34; 42; -89; 42; -31; -4; -47; -94; 70; 3; -10; 44; 3; 0; -52 = H
-30; -6; 13; 0; 38; 9; -9; 0; -25; 2; 14; 0; 0; 2; 0 = K
17; 13; 4; 41; 5; 5; -26; -51; 28; 8; 34; -2; -18; 14; -15 = X
36; 34; 31; 0; 0; 3; -48; -64; 30; 3; 4; 24; 4; -19; -15 = Q
-13; 20; -64; 8; 9; 0; -12; -17; 0; 5; 0; 13; 6; 18; -13 = T
55; -5; 17; 33; -8; 0; -44; -69; 7; 14; 21; 18; -4; -4; -2 = Z
-10; 0; -25; 4; 0; 0; -21; -9; 4; -5; 12; 0; -11; 9; -13 = J
52; -9; -39; 23; 0; -15; 0; -28; -10; 7; -1; 1; 4; 2; 1 = Y
-17; 13; -36; -25; 17; 0; -4; 16; -20; 10; -8; 5; 23; -7; 19 = L
chg L: -16; 13; -36; -25; 17; 0; -4; 16; -20; 10; -8; 5; 23; -7; 19
0, -17
chg Y: 52; -9; -39; 23; 0; -15; 0; -28; -9; 7; -1; 1; 4; 2; 1
8, -10
chg T: -13; 19; -64; 8; 9; 0; -12; -17; 0; 5; 0; 13; 6; 18; -13
1, 20
chg X: 17; 13; 4; 41; 5; 5; -26; -51; 28; 8; 34; -2; -17; 14; -15
12, -18
chg J: -10; 0; -25; 4; 0; 0; -21; -9; 5; -5; 12; 0; -11; 9; -13
8, 4
chg J: -10; 0; -25; 4; 0; 0; -21; -9; 4; -5; 12; -1; -11; 9; -13
11, 0

-31; -54; -1; 27; -12; 19; 22; 3; 22; 1; 4; -5; 3; -8; 9; 36; 27; 26; -7; 29; 6; -14; -25; -1; 12; 16; -58; -6; -24; 63; -13; 17; -4; 2; 64; -14 = C
20; 37; 55; 37; -18; 36; -4; 74; -29; -43; -4; -1; 36; 21; 11; -3; 10; -4; 28; -2; 60; -4; -18; -3; -5; 1; -18; -6; 16; -44; -51; 8; 35; 32; -35; -20 = P
5; 7; -9; -12; 5; -11; -5; -10; -1; 6; 0; 2; -6; -1; -5; -10; -8; -7; -2; -7; -10; -2; 9; 1; -2; -3; 17; 0; 2; 9; 11; -4; -4; -5; 10; 7 = G
20; 37; 55; 37; -18; 36; -4; 74; -29; -43; -4; -1; 36; 21; 11; -3; 10; -4; 28; -2; 60; -4; -18; -3; 11; 1; -18; 12; 16; -44; -51; 8; 35; 32; -35; -20 = F
where: 63
C, 29
chg F: 20; 37; 55; 37; -17; 36; -4; 74; -29; -43; -4; -1; 36; 21; 11; -3; 10; -4; 28; -2; 60; -4; -18; -3; 11; 1; -18; 12; 16; -44; -51; 8; 35; 32; -35; -20
4, -18
find: -31; -54; -1; 27; -12; 19; 22; 3; 22; 1; 4; -5; 3; -8; 9; 36; 27; 26; -7; 29; 6; -14; -25; -1; 12; 16; -58; -6; -24; 63; -13; 17; -4; 2; 64; -14
C

42; -45; 25; -62; 90; -48; -49; -16; 42; 25; 12; 71 : fera
-29; -79; -86; -5; -25; -78; -43; 53; -40; -10; -42; 24 : Pel
52; -22; -69; -43; -55; 5; 4; -4; -21; 71; 57; -12 : Vin
-65; 74; 26; -1; -81; -73; 71; -56; -41; -36; 9; 40 : zogi
44; 77; -9; 10; 39; 22; 61; -69; -36; -34; -60; 48 : Reb
-38; 76; 81; 42; -11; -80; 70; -32; 1; -11; 69; -16 : Nemuz
70; -74; 30; -63; 56; -80; -52; 5; 42; 76; 89; 40 : vabo
7; 88; -9; 53; -30; 48; 28; -19; -8; 2; 64; -86 : ziz
-51; 12; -42; 48; -63; 61; 50; -62; -39; 41; 34; -33 : Ladez
46; 13; 48; -82; -82; 31; 62; 76; -81; -55; -17; -62 : mera
46; -19; 88; 55; 37; 56; 51; 52; 29; 34; 38; 66 : Kipul
-48; 32; 24; -84; -65; 23; -53; -70; 77; -47; 13; 21 : guf
where: -34
Reb, 9
where: -74
vabo, 1
chg fera: 42; -45; 25; -62; 90; -48; -49; -16; 42; 25; 11; 71
10, 12
where: 7
ziz, 0

12; 11; 11; 23; 20; 10 : N
15; 14; 1; 14; 22; 15 : B
33; 5; 26; 25; 45; 12 : D
28; 14; 21; 36; 16; 6 : R
15; 8; 15; 14; 10; 7 : M
52; 28; 53; 69; 27; 33 : U
7; 2; 10; 6; 7; 9 : S
chg U: 52; 28; 53; 69; 27; 34
5, 33
where: 2
S, 1

3; -29; -1; 24 : vez
6; 42; 18; -44 : Dala
47; -9; -30; 9 : Kap
12; -33; -50; 26 : suba
1; -38; -70; 15 : riva
7; -22; -5; 16 : fike
-5; 27; 26; -35 : ditep
12; 17; 33; -11 : Manu
3; -21; 34; 17 : Zipig
18; -38; -20; 35 : Ketet
23; -9; 0; 12 : kud
where: 16
fike, 3
chg kud: 23; -8; 0; 12
1, -9

-53; 39; -10; 46; 34; 35; 31; 80; -36; -23; -23; 32; 29; -30; 50; 29; -25; 12; -18; 17; 11; 20; -63  A
-38; 36; 11; 15; 29; 47; 51; 52; -5; -17; -27; 31; 24; 2; 68; 32; -34; 23; 5; -9; -16; 34; -28  W
-53; 39; -10; 46; 34; 35; 31; 80; -36; -23; -23; 32; 29; -30; -33; 29; -25; 12; -18; 32; 11; 20; -63  E
chg A: -54; 39; -10; 46; 34; 35; 31; 80; -36; -23; -23; 32; 29; -30; 50; 29; -25; 12; -18; 17; 11; 20; -63
0, -53
where: -34
W, 16
chg A: -53; 39; -10; 46; 34; 35; 31; 80; -36; -23; -23; 32; 29; -30; 50; 29; -24; 12; -18; 17; 11; 20; -63
16, -25
chg E: -53; 39; -10; 46; 34; 35; 31; 79; -36; -23; -23; 32; 29; -30; -33; 29; -25; 12; -18; 32; 11; 20; -63
7, 80
chg E: -53; 39; -10; 46; 34; 35; 31; 80; -36; -23; -23; 32; 30; -30; -33; 29; -25; 12; -18; 32; 11; 20; -63
12, 29

47; 32; -36; 95; 18 : buz
-42; 85; -15; -34; -92 : vize
81; -75; -6; 74; -5 : togam
47; -54; -28; 68; 58 : muk
-93; 13; 56; -84; -71 : saro
-33; -80; -40; 40; -13 : lozo
49; 90; 53; -29; 93 : Lenis
-93; 16; 56; -84; -71 : livek
76; -68; 2; 13; 69 : tobu
-55; -16; 85; -53; -2 : Mive
84; 33; -32; 50; 7 : pirot
-27; -13; 82; 23; -41 : dutup
where: 82
dutup, 2
where: -53
Mive, 3
chg lozo: -33; -80; -40; 40; -12
4, -13
chg saro: -93; 13; 56; -83; -71
3, -84
chg livek: -93; 15; 56; -84; -71
1, 16

-36; -53; 61; -50; -50; -39; -53 -> zif
66; -76; -35; -65; 43; 32; 44 -> setu
66; -76; -62; -65; -50; 33; 44 -> labeg
chg zif: -36; -53; 61; -50; -49; -39; -53
4, -50
chg setu: 66; -76; -35; -66; 43; 32; 44
3, -65
where: -35
setu, 2
where: -36
zif, 0
where: 32
setu, 5

